In the data rows, the value 50 means zero.
Here are some points, each followed by its number:
[78 50 52 54 83 64 41 51 46 56 42 50 50 51 15 40] 0
[48 59 52 49 50  9 49 70 39 47 56 43 66 50 34 43] 1
[89 28 53 58 64 44 33 53 48 66 10 15 15 54 54 63] 2
[59 54 61 59 65 41 46 61 58 55 60 50 56 53 33 24] 3
[ 0 19 36  0 21  0 39 54 63 12 99 99 61 61 97 96] 4
[47 53 58 46 46 35 28 62 51 80 47 49 42 55 39 60] 5
[41 18 44 49 57 34 63 41 21 43 24 17 69 46 99 99] 6
[71 45 56 64 41 57 63 45 59 60 46 76 48 70 21 13] 7
[64 80 47 81 70 32 69 56 45 41 59 49 45 43 27 41] 8
[45 65 44 58 41 30 34 56 51 58 39 50 47 51 49 46] 9
[53 37 39 56 36 50 30 32 61 38 43 57 50 53 45 69] 10
[58 64 55 57 55 59 42 42 49 43 54 40 45 55 56 51] 11
[84 25 58 99 91  7 99 45  2 80 13  0 61 34 28 29] 12
[64 37 61 32 61 50 75 58 58 45 60 65 44 57 38 57] 13
[ 8 22 34 44 46 68 39 39 54 15 78 83 47 65 72 55] 14
[26 26 49 35 30 46 60 41 49 57 53 69 32 61 74 81] 15
[60 57 57 57 66 44 56 34 44 44 45 30 43 52 43 56] 16
Which three points above are nearest to each new point, looking only along the 7 directions in which the numbered points spread most? Their numbers follow each, nearest first.
[50 51 43 72 57 73 61 58 49 81 27 50 38 26 39 42] 16 11 0
[24 47 46 33 28 74 35 48 53 46 65 75 30 50 69 56] 10 15 14
[36 53 55 54 41 62 41 40 48 54 32 51 51 64 61 54] 10 11 9
[55 54 40 62 47 58 58 47 55 36 38 62 48 44 44 45] 11 16 10
[40 60 51 35 56 67 28 53 37 54 58 49 46 50 31 29] 3 11 10
[56 55 40 57 35 43 52 66 83 27 51 43 50 44 40 47] 11 9 3
[78 56 50 60 57 66 46 44 69 68 52 50 52 53 38 30] 0 3 7
[27 52 43 51 53 63 43 65 73 17 59 59 43 65 48 42] 10 11 14
[62 75 66 64 71 42 44 62 41 47 72 29 59 28 59 50] 16 8 11
[44 30 50 45 50 43 75 48 24 57 47 30 74 42 68 61] 16 6 10
[49 73 65 46 42 60 34 56 35 66 50 40 53 69 41 26] 9 3 11
[44 46 37 22 53 46 53 38 51 55 35 49 36 30 44 38] 10 11 16
[52 49 42 60 45 63 57 45 67 57 66 52 56 52 78 65] 10 11 16
[35 49 50 33 40 46 41 52 46 38 70 75 35 42 73 48] 10 15 11
[51 73 59 36 55 94 15 78 68 46 55 77 62 45 12 31] 3 0 7
